[[-17.6 -12.0   8.5 -25.3  -0.3   7.2]
 [ -3.0  -9.0   8.2  15.3  -9.9  16.4]
 [ 10.7  15.8  -5.9  18.5  -6.5  38.5]
 [ -3.8  -6.4  -4.1 -18.9  10.4   5.4]
 [  7.1  -8.5  12.0   7.7  14.2 -33.7]
 [ 18.7   3.9  -6.8  27.9   4.2  13.7]
 [  6.4 -15.7   7.3  16.4   7.4 -76.3]
 [ -4.0 -19.1   4.8  -3.4   6.4  -0.5]
 [  8.5  -4.9 -11.6  15.1  -0.3  -4.8]
 [ -6.8  -4.3 -16.0 -13.9  -5.0  51.7]
 [ -8.6   7.7   7.4  -7.3  -9.4   7.1]]
=>
[[  7.2  -0.3 -25.3   8.5 -12.0 -17.6]
 [ 16.4  -9.9  15.3   8.2  -9.0  -3.0]
 [ 38.5  -6.5  18.5  -5.9  15.8  10.7]
 [  5.4  10.4 -18.9  -4.1  -6.4  -3.8]
 [-33.7  14.2   7.7  12.0  -8.5   7.1]
 [ 13.7   4.2  27.9  -6.8   3.9  18.7]
 [-76.3   7.4  16.4   7.3 -15.7   6.4]
 [ -0.5   6.4  -3.4   4.8 -19.1  -4.0]
 [ -4.8  -0.3  15.1 -11.6  -4.9   8.5]
 [ 51.7  -5.0 -13.9 -16.0  -4.3  -6.8]
 [  7.1  -9.4  -7.3   7.4   7.7  -8.6]]

[[  4.1  -4.2 -13.5  22.1 -10.6   5.5 -11.4]
 [  5.7  15.3  54.3 -67.8  21.2 -14.7  38.2]
 [ -2.6 -13.6 -50.5  57.7 -16.9  11.8 -36.6]
 [  2.6   5.1  21.5 -22.6   4.0  -1.5  15.5]
 [  3.0   0.0   8.2   7.8  -7.9  -1.1   6.1]]
=>
[[-11.4   5.5 -10.6  22.1 -13.5  -4.2   4.1]
 [ 38.2 -14.7  21.2 -67.8  54.3  15.3   5.7]
 [-36.6  11.8 -16.9  57.7 -50.5 -13.6  -2.6]
 [ 15.5  -1.5   4.0 -22.6  21.5   5.1   2.6]
 [  6.1  -1.1  -7.9   7.8   8.2   0.0   3.0]]

[[  5.7 -27.2  -2.1  32.7 -47.8  37.8  34.4  30.2  51.8  36.3  53.9  47.2]
 [ 17.5  -2.1 -90.5 -77.0 -81.6 -60.9 -22.5 -23.7 -17.2  50.2 -30.9  73.0]]
=>
[[ 47.2  53.9  36.3  51.8  30.2  34.4  37.8 -47.8  32.7  -2.1 -27.2   5.7]
 [ 73.0 -30.9  50.2 -17.2 -23.7 -22.5 -60.9 -81.6 -77.0 -90.5  -2.1  17.5]]

[[ -5.8 -24.5 -13.1 -30.0  13.1  -8.2 -17.6  63.7 -17.9]
 [  6.8 -25.0   0.7 -30.4   5.3  33.7   0.6  82.2 -25.6]
 [ 15.0 -30.0  23.8 -26.5  28.6  11.1 -11.7  64.2   0.0]
 [ 26.7 -43.5   2.4 -22.1   4.7 -27.9  11.0  43.5 -22.7]
 [  0.9 -27.8  69.9 -18.9  71.9 -20.7 -10.5  35.7  33.8]
 [ 28.1 -33.2  -3.7 -39.1  14.1 -14.1  -3.2  48.7 -23.0]
 [ -1.4 -26.5 -30.3 -46.0  31.3 -43.9 -46.7  32.1 -20.9]
 [ 16.1 -37.1  45.1 -16.2  43.8 -26.8   2.2  34.8   9.9]
 [ 11.8 -33.5  44.3 -15.8  29.2   8.5   9.0  65.6   0.5]
 [ 38.3 -34.4   2.5 -26.8  -4.2  21.5  24.6  71.6 -29.9]]
=>
[[-17.9  63.7 -17.6  -8.2  13.1 -30.0 -13.1 -24.5  -5.8]
 [-25.6  82.2   0.6  33.7   5.3 -30.4   0.7 -25.0   6.8]
 [  0.0  64.2 -11.7  11.1  28.6 -26.5  23.8 -30.0  15.0]
 [-22.7  43.5  11.0 -27.9   4.7 -22.1   2.4 -43.5  26.7]
 [ 33.8  35.7 -10.5 -20.7  71.9 -18.9  69.9 -27.8   0.9]
 [-23.0  48.7  -3.2 -14.1  14.1 -39.1  -3.7 -33.2  28.1]
 [-20.9  32.1 -46.7 -43.9  31.3 -46.0 -30.3 -26.5  -1.4]
 [  9.9  34.8   2.2 -26.8  43.8 -16.2  45.1 -37.1  16.1]
 [  0.5  65.6   9.0   8.5  29.2 -15.8  44.3 -33.5  11.8]
 [-29.9  71.6  24.6  21.5  -4.2 -26.8   2.5 -34.4  38.3]]

[[ 34.9   9.9  66.2]
 [ 24.6  19.0 -54.4]]
=>
[[ 66.2   9.9  34.9]
 [-54.4  19.0  24.6]]

[[-56.4  68.5]
 [-62.1   5.1]]
=>
[[ 68.5 -56.4]
 [  5.1 -62.1]]

[[  6.9   5.5  -7.7  -1.0 -14.7 -12.0  39.6  -7.1 -16.2   2.2  10.8  -3.9]
 [ 48.6  24.6 -19.9  -7.1 -44.2 -18.3  89.0 -32.6 -57.4  -5.4  36.4  -3.4]
 [ 44.5  24.1 -23.4  -8.1 -42.1 -14.1  78.4 -24.8 -48.9  -4.9  28.5   1.2]
 [ 10.7  21.2 -11.4  -9.1 -14.1   8.3  15.2  -8.4  19.2  -7.1   6.6  -3.4]
 [ 25.6   9.2   6.0  -4.8 -15.8 -10.0  35.5  -4.6 -34.9 -12.9  22.9  -7.8]
 [-23.6 -16.9  13.0   2.7  23.5  12.3 -49.3  14.8  27.8  -1.4 -20.0 -12.8]
 [  5.0  11.7   4.5  -6.5  13.3   3.2  -1.2  11.3  17.6  -8.6  11.5  -1.3]]
=>
[[ -3.9  10.8   2.2 -16.2  -7.1  39.6 -12.0 -14.7  -1.0  -7.7   5.5   6.9]
 [ -3.4  36.4  -5.4 -57.4 -32.6  89.0 -18.3 -44.2  -7.1 -19.9  24.6  48.6]
 [  1.2  28.5  -4.9 -48.9 -24.8  78.4 -14.1 -42.1  -8.1 -23.4  24.1  44.5]
 [ -3.4   6.6  -7.1  19.2  -8.4  15.2   8.3 -14.1  -9.1 -11.4  21.2  10.7]
 [ -7.8  22.9 -12.9 -34.9  -4.6  35.5 -10.0 -15.8  -4.8   6.0   9.2  25.6]
 [-12.8 -20.0  -1.4  27.8  14.8 -49.3  12.3  23.5   2.7  13.0 -16.9 -23.6]
 [ -1.3  11.5  -8.6  17.6  11.3  -1.2   3.2  13.3  -6.5   4.5  11.7   5.0]]

[[-25.0 -24.1 -19.3  21.9   9.4 -24.6 -11.0  30.8 -15.9 -64.9 -19.2  63.2
   15.4]
 [-28.5 -58.3  -4.4 -15.1  23.4 -31.7 -10.4  46.5 -29.9 -74.6  -2.5  41.2
    1.3]
 [-25.7 -38.1  -3.9  15.9   7.1 -14.8  -2.3  24.5 -12.1 -66.3 -21.3  27.0
   14.3]
 [-23.5 -46.9  32.0  33.7 -18.3  29.7  26.2  -7.5  18.7 -61.9 -50.6 -75.8
   23.2]]
=>
[[ 15.4  63.2 -19.2 -64.9 -15.9  30.8 -11.0 -24.6   9.4  21.9 -19.3 -24.1
  -25.0]
 [  1.3  41.2  -2.5 -74.6 -29.9  46.5 -10.4 -31.7  23.4 -15.1  -4.4 -58.3
  -28.5]
 [ 14.3  27.0 -21.3 -66.3 -12.1  24.5  -2.3 -14.8   7.1  15.9  -3.9 -38.1
  -25.7]
 [ 23.2 -75.8 -50.6 -61.9  18.7  -7.5  26.2  29.7 -18.3  33.7  32.0 -46.9
  -23.5]]
